In the rows, zero is written as 128.
One turn moves each row of this set onto another row. After a few examples, where does it send each row asked below?
q679: [114 116  97 147  85 117 125 133 115  89 168 138 121 126 145 146 121 102
 134]
q928: [ 98 144 110 129 127 121 133 153 146 136 130  94 137  90 114 113 129 107
 151]
q215: [ 83 154 120 118 135 126 131 156 126 109 134 130 142 100 146 104 137  91
 127]
q482: [ 97 114 142 104 121 101 142 151  96 136 152 125 143  84 168 116 131 113
 152]
q248: [132  99 161 118 105 115 109 136 134 128 146 122 152 100 109 124 131 158
 115]
q274: [144 101 121 129 140 125 127 138 125 114 146 104 126 132 165 155 112 145
 162]
q712: [132 133  86 117 110  98 132 142 147 105 169 145 125 135 152 139 115 106
 128]
q276: [102 132 154 108  96 127 118 147  90 131 147 106 153  79 157 139 116 134
 156]
q123: [119 151 144 120 100 111 100 136 122 123 146 130 134 112 114 151 157 173
 128]
q655: [124 121 121 109 107 111 115 122 130 120 171 119 119 147 169 169 124 106
 133]
q451: [ 89 149 130 125 128 111 145 131 117 117 144 127 179  95 139  98 126 114
 128]
q871: [117 115 110 135  90 119 112 138 142  87 162 127 110 126 147 167 120 114
 144]
q45: [125 141 134 117  96 113 108 140 131 137 130 132 142 117  90 126 138 163
 120]
q120: [111 142 147  96 100 104 104 141 128  97 160 115 134  98 110 143 111 164
 122]
q682: [145 125 137 113  96 126 130 120 142 139 159 123 145 110 100 148 139 157
 118]
q744: [122 138 114 146 114 128 112 124 125 105 180 108 117 115 169 159 110 111
 146]
q348: [136 107 124  92 108 120 136 123 106 150 126 114 143 107 128 135 114 145
  94]
q965: [121 148 126 131 134 121 138 152 103 124 115 113 163  98 145 114 121  93
 146]
q527: [127 105 118 133 143 137 151 137 131 147 151 103 126 140 142 138 140 122
 154]
q37: [ 87 144 124 121 127 154 139 138 148 119 121 124 147 104 135 103 134 109
 130]
q944: [136 103 119 109 119 107 130 113 112 115 138 151 153 110 152 139 114 137
  91]

q248 goes to q965
q944 goes to q276
Where do these go?
q482 goes to q274
q744 goes to q682
q679 goes to q123
q45 goes to q215
q120 goes to q928

One turn moves each row of this set onto another row. After a few examples, where does it send each row asked below?
q949: [141 139 120 128 132 139 105 124 148 147 149 164 109 120 151 151 137 143
 163]
q307: [147 122 134  82 100 123  96 142 125 115 137 116 115 110 151 128 136 112
 157]
q789: [123 123 133 104 134 146 128 157 140 106 145 147 135 121 161 118 143 108
  88]
q334: [151 146 142  77  99 141  93 126 126 114 148 128 112 105 149 122 124 124
 149]
q540: [127 138 130 101 118 119 123 136 161  83 136 126 113 120 128 131 142 101
 153]
q710: [131 145 121 153 120 144 118  95 111 118 126 143 123  98 148  90 126 151
 144]
q202: [134 136 138 123  86 151 127 121 113 104 140 189 126  89 136  97 136 137
 118]
q597: [112 111 121 111 114 162 157 138 144 109 147 135 129 105 154  96 131 115
  93]
q600: [117 114 114 125 124 174 119 103 116 128 163 141 139 123 143 108 121 144
 104]
q663: [146  93 164 121  87 120 142 137 169 134 127 135  98 112 131 129 115 140
 134]
q817: [122  90 142 131 129 148 103 116 116 133 167 152 134 132 140 126 125 144
  92]
q173: [157 104 158 105  85 117 115 127 162 141 132 139 106 110 117 133 103 139
 131]
q691: [113 102 122 151 119 139 142 108 126 114 120 113 128 124 130  94 112 143
 111]
q10: [145 102 162 115  99 111 118 131 170 130 131 135 113 120 117 135 101 150
 129]
q620: [136 129 165 108  89 138 118 133 137  91 154 175 126  86 145  98 138 129
 118]
q645: [118 108 146 141 118 110 111 111 121  92 126 118 131 131 118 105 112 134
 110]
q349: [131 101 137 126 147 111 126 131 137 166 135 138 107 113 161 145 139 103
 139]
q275: [119 111 131 158 120 121 150 134 133 122 108 173 113  90 135  98 131 131
 114]
q523: [113 105 132 143 122 131 130 117 113  98 127 121 106 122 123  93 118 127
  91]
q603: [131  99 166 120  91 113 115  91 141 127 170 156 107 106 117 130 121 124
 151]
q320: [132 136 140 118  96 161 137 112 131 120 158 172 124  78 154  88 129 133
 118]
q400: [100 123 122 108  98 156 146 128 138 112 152 146 124 117 152  98 145 113
  92]
q660: [127 142 130 154 143 118  97 120 109 109 122 151 126 110 154 108 145 140
 147]
q407: [120 139 115 151 138 141 103 107  99 109 131 158 112 100 136  98 131 139
 127]
q953: [131 146 123 106 117 114 110 129 165  98 142 121 104 125 123 137 132 107
 154]
q409: [114 121 124 111 112 108 128 133 157  92 128 112 111 125 124 129 127 108
 157]
q39: [117 131 138 114  81 146 139 114 128 128 145 174 121  84 156  87 140 125
 114]
q777: [105 111 120 148 115 143 121 107 132 117 121 122 113 128 126  95 116 156
 103]
q508: [143 120 129 125 141 150 108 138 156 152 152 162 106 125 149 155 142 140
 145]
q92: [134 117 161 161 120 108 140 130 149 131 125 179 115  90 150 108 135 134
 121]
q831: [126 119 126 120 110 151 154 149 125 106 129 154 123 119 156 106 144 114
  86]
q537: [137 113 130 115 132 110 122 124 140 168 149 138 108 122 157 151 134  99
 133]
q156: [117 130 130 142 106 128 141 127 130 141 105 160 114  83 159  84 137 134
 123]
q522: [117 137 134  99 122 105 121 133 164  93 151 121 115 124 134 134 133 100
 144]
q288: [130 115 129 126 141 135  98 136 158 142 165 157 110 127 145 153 139 148
 154]
q572: [138 113 146 116 137  98 126 136 142 165 135 136 114 116 169 143 131 111
 133]
q314: [125 104 150 112 100 123 103  88 132 142 177 150 111 109 121 136 110 130
 145]
q873: [128  99 169 108  91 106 110 102 137 130 180 147 111 106 136 130 124 125
 149]
q521: [126 124 134 153 116 130 160 126 143 127 116 151 113  82 159  86 133 129
 127]
q488: [144 112 125 129 132 136 103 145 161 150 146 153  97 117 147 151 141 144
 155]
q615: [150 134 143  87 109 123  87 140 125 112 133 123 123 114 152 126 129 135
 162]
q107: [152  88 169 113  91 123 121 127 160 130 131 133 106 118 115 128 107 141
 123]
q820: [151 135 140  83 115 130  88 130 117 107 130 116 118 113 145 122 132 115
 153]
q84: [101 117 112 129 118 168 119 109 130 127 160 141 120 135 141 107 135 142
  93]
q638: [130 115 133 133 117 163 115 108 102 125 162 158 114 125 146 112 133 140
  86]
q462: [120 143 117 144 115 139 107 110 116 122 107 139 115 101 140  84 125 156
 133]
q323: [125  99 132 111 139 118 131 145 145 157 139 123 104 116 164 139 132 102
 129]
q957: [127  90 153 121  87 112 112 101 145 126 174 138 100 117 119 135 126 123
 151]

q521 goes to q320
q789 goes to q817
Where do these go?
q156 goes to q39
q202 goes to q831
q107 goes to q820
q663 goes to q334
q173 goes to q307
q10 goes to q615

One turn moves each row of this set onto another row. After a few examples, where does it send each row asked below?
q693: [113  63 135 145 108 121 133  99 154 144 108 141 126  85 140 142  72 114
 129 154 174 129 147 185 134 148 132 158 123]
q542: [136  76 131 141 109 105 123  87 128 119 123 135 143  76 147  92 100 117
 108 159 149 134 141 159 111 119 150  99 119]
q667: [118  62 155 143 151 104 147  97  96 133 107 144 179 141 156 152 102 107
 129 116 148 159 127 140 119 139 137 139 106]
q582: [114  88 121 131 118 127  91 110 117 131 118 158 168 140 180 123  88 107
  95 150 138 110 135 112 121 131 126 108  80]
q666: [133 110 111 142 134 112 118  95 127 142  89 139 186 122 188 148 112  96
 100 131 134 134 113 138  93 113 103 143 104]
q91: [137  89 153 158 108 130 118  79 103 148  88 110 100 124 141 136 120 109
 123 135 138 116 133 148 124 133  89 159 117]
q940: [118  53 134 115 107 121 131 143  84 134 122 146 159  93 155 100  83 121
 102 132 150 106 119 127 134 150 103 136  88]
q247: [161  94 116 154  72 103 136  89 108 152 116 119 153 112 145 151  95 152
 119 139 151 128 141 116 127 138  98 175 115]
q989: [166  65 109 121 108 125 140  77 103 144 100 124 162  96 147 119 106 138
 130 170 168 131 129 150 115 119 106 126 121]
q648: [131  69 103 106 102 128 141 115 124 137  86 134 124  90 131 142  79 119
 139 157 166 116 148 154 156 119 124 149 113]
q902: [132  93 144 130 127 101 133 106  99 151  93 139 191 138 171 157  92  86
 101 138 118 167 122 129 118 126 127 144 117]
q835: [126  94 165 157 100 128 134  99 144 129  98 115 117 112 149 123 111 115
 122 112 142 102 127 175 112 128 127 147 143]
q637: [120  99 153 150 110  94 123 101  99 139 117 135 172  83 149 124  73  86
 110 113 167 145 118 142  96 112  91 172 140]
q731: [131  97 123 116 105  93 101 118 107 147  99 160 184 148 180 135  73 100
  80 135 149 121 140 137 125 114 140 149  96]
q507: [162  88 166 153  98 111 120  66 116 132 122 135 138 102 128 127  87 140
 111 147 177 155 130 120 120 126 122 137 130]
q3: [134  93 135 127 109 105 109 118  79 127 107 148 150  74 159 119 102  85
  96 127 157 129 109 147  94 121  93 153  85]
q285: [124  94 135 155 148 107 146  77 132 137  98 135 182 134 166 151  98 121
 119 100 152 134 111 123 110 116 115 154 131]
q714: [127  75 126 116 139  87 126 111  87 134  85 151 167 139 180 144 112 105
  99 129 144 150 140 129 141 111 115 137  91]
q53: [114  59 153 132 139  84 140 101 109 134 110 139 155  72 157 100  89 109
  97 109 173 129 107 152 126 129 100 152 113]
q740: [104  60 153 138 106 109 145 126 104 147 132 133 181 102 145 103  54 121
 116 117 159 122 129 123 137 142 102 154 142]
q232: [129  91 151 139 113 103 130 152 125 134 111 133 178  82 155  92  79 105
  79 120 143 136 122 135 118 140 104 162 117]
q927: [ 97 104 117 146 106 110 103  88 109 138 127 148 177 142 176 155  84  97
 130 129 131 112 144 110 108 119 117 140 107]
q575: [111  80 114 140 135 102 109  71 105 141 107 152 160 134 190 157 112 113
 117 128 160 121 125 126 119 121  92 135  85]
q38: [134  81  80 141  83  97 138 111 120 139 118 119 160  86 165 116 108 130
 114 150 123 106 151 155 119 132 126 138 104]
q827: [125  98 123 138 100 131 122  91 105 149  94  95 125 119 135 125 110  85
 143 148 119 102 145 151 126 122 101 142 119]
q403: [131  80 140 129 106 133 128  88 117 145  95 134 117  89 121 158  71  96
 139 169 157 155 141 143 139 126 117 152 129]
q277: [127 103 141 145 131 133 129 116 143 128 109 142 190 139 156 118  74 112
  97 121 130 125 122 110 112 126 150 127 126]
q643: [147  97 114 129  90 133 129 125 111 135  80 136 107  91 129 155  79 105
 111 155 139 139 143 133 147 117 122 160 114]
q402: [125  99 142 128  83 128 120 119 156 140 108 104 143 120 146 109  86 106
 117 136 153  90 133 169 145 129 123 115 131]
q379: [141  89 163 145 111 141 116  84 132 148  86 115 124 112 152 119 115 100
 117 154 142 120 123 179 103 132 101 141 133]
q828: [141  77 140 139 162 123 135 100 139 131  90 146 173 132 168 118 100 129
  84 120 160 132 103 126 123 127 124 122 105]
q836: [109  62 137 127 103 112 125  92  58 140 127 149 154  94 149 132  76 101
 134 124 173 115 116 133 112 121  91 146 110]
q746: [130 104 139 174  73  85 119  99 134 127 140 130 135  92 146 123  88 130
  96 127 132 130 152 125 125 138 143 148 113]
q216: [121  98 131 141  80 117 123 113 126 141 110 100 117 132 134 125  90 115
 122 118 147  86 144 138 165 128 111 133 114]
q231: [139  72 145 156 138 117 125 123 102 136 101 159 174 145 169 135  92 107
  78 125 145 150 122 155 109 143 147 132  91]
q518: [130  91 146 168  96 125 120 109 142 143 103 142 111  85 137 154  72 101
 103 152 147 153 143 164 124 146 130 169 122]
q884: [124  73 129 146 120 128 131 107 121 123  92 142  98  73 133 143  97  97
 123 154 145 148 145 168 128 130 134 143 107]
q929: [129  80 109 144  93 120 132 136 149 135  94 143 118  87 149 138  80 124
 102 140 156 114 150 176 140 139 135 167 107]
q605: [137  90 172 146  90 126 116 105 154 139 102 120 117 125 153 119  96 129
  97 124 171 104 121 167 144 139 111 132 127]
q629: [104  73 145 144 133 122 121  94 121 127 127 154 164 151 157 126  73 130
 114 118 157 110 134  98 138 132 138 119 107]
q251: [136  92 128 129  91 130 104  99 116 159  99  98 125 131 139 121  95 101
 116 160 148 103 138 142 158 132  85 127 104]
q780: [122  86 152 143 117 110 123 104 117 144 121 155 198 151 157 142  63 101
 108 123 153 129 127 148 103 142 162 150 112]
q115: [168 103 119 147  92 116 146  98 100 119 101 127 137  86 135 127 108 128
 110 128 124 129 126 129  98 109 146 146 122]
q283: [117  67 134 129 129  95 116 110 105 128 112 166 174 152 167 130  83 120
 108 114 179 111 145 148 126 127 152 143  86]
q426: [125  93 135 134  77 129 113 143  74 139 127 142 176 103 149 124  67  97
 116 135 143 122 130 117 106 133  95 157 114]
q447: [111  88 133 103 118  79 124  92 102 143 105 145 190 145 167 153  82 100
 130 126 152 128 146 123 134 110 130 157 111]
q842: [129  66 129 148  89  92 112  78 136 153 139 128 160 103 159 117  86 141
 116 168 176 131 155 146 141 148 102 129 111]
q56: [136  87 120 127  78 126 129 117 146 156  97 134 137 102 136 154  54 124
 118 155 168 120 145 151 152 134 119 175 129]

q518 goes to q643
q216 goes to q835
Where do these go?
q629 goes to q285
q247 goes to q746
q731 goes to q231
q426 goes to q232

One turn moves each row of this set onto another row. After a few examples, where does it send each row asked below?
q859: [124 112 171 125 143 120 138 120 167 143 150 110 157 119 128 148 133 134
 139 139 119]
q943: [109 123 124 144 111 154 139 131 144 132 193 125 126 153 142 115 122 119
 147 116 123]
q42: [162 125 116 114 124 143 139 126 105 172 112 111 134 129  97 117 120 129
 156 142 148]
q302: [133 123 102 136 111 138 138 129 129 103 158 134 146 144 147 103 136 140
 111 128 134]
q229: [154 140 111 128 105 128 146 105 119 170 135 117 151 120  87 151 127 142
 151 104 151]
q149: [134  93 165 103 139 153 152 131 131 152 117 114 145 137 109 116 157  94
 156 119 115]
q21: [120 148 134  93 125 137 140 120 146 132 146 137 154 108 109 136 151 116
 160  96 112]
q564: [123 107 124 146 117 149 131 136 106 136 136 100 169 163 138 160 125 101
 110 133 130]
q888: [ 96 104 135 139 133 134 136 159 100 107 140 107 154 139 114 138 122 110
 138 152 143]
q110: [146 154 112 116 140 131 159 140 143 146 167 120 127 150 107 117 110 103
 121 101 110]
q837: [161 105 123 132 125 126 133 123 149 181 140 122 121 131 110 138 114 146
 146 129 159]
q162: [103 106 126 161 136 144 163 106 105 124 120 135 150 145 125 134 137 121
 143  77 118]
q706: [137 102 118 136 162 139 199 131 135 144 127 129 144 154  92 120 148 138
 147 109 128]
q569: [112 136 133 131 136 123 180 170 131 159 140 109 147 139 113 173 118 124
 142 147 128]
q196: [108 100 107 156 108 151 164 128 120 143 132 159 152 152 134 137 162 106
 148 112 149]

q42 goes to q837
q21 goes to q149
Where do these go?
q943 goes to q162
q569 goes to q110
q196 goes to q564

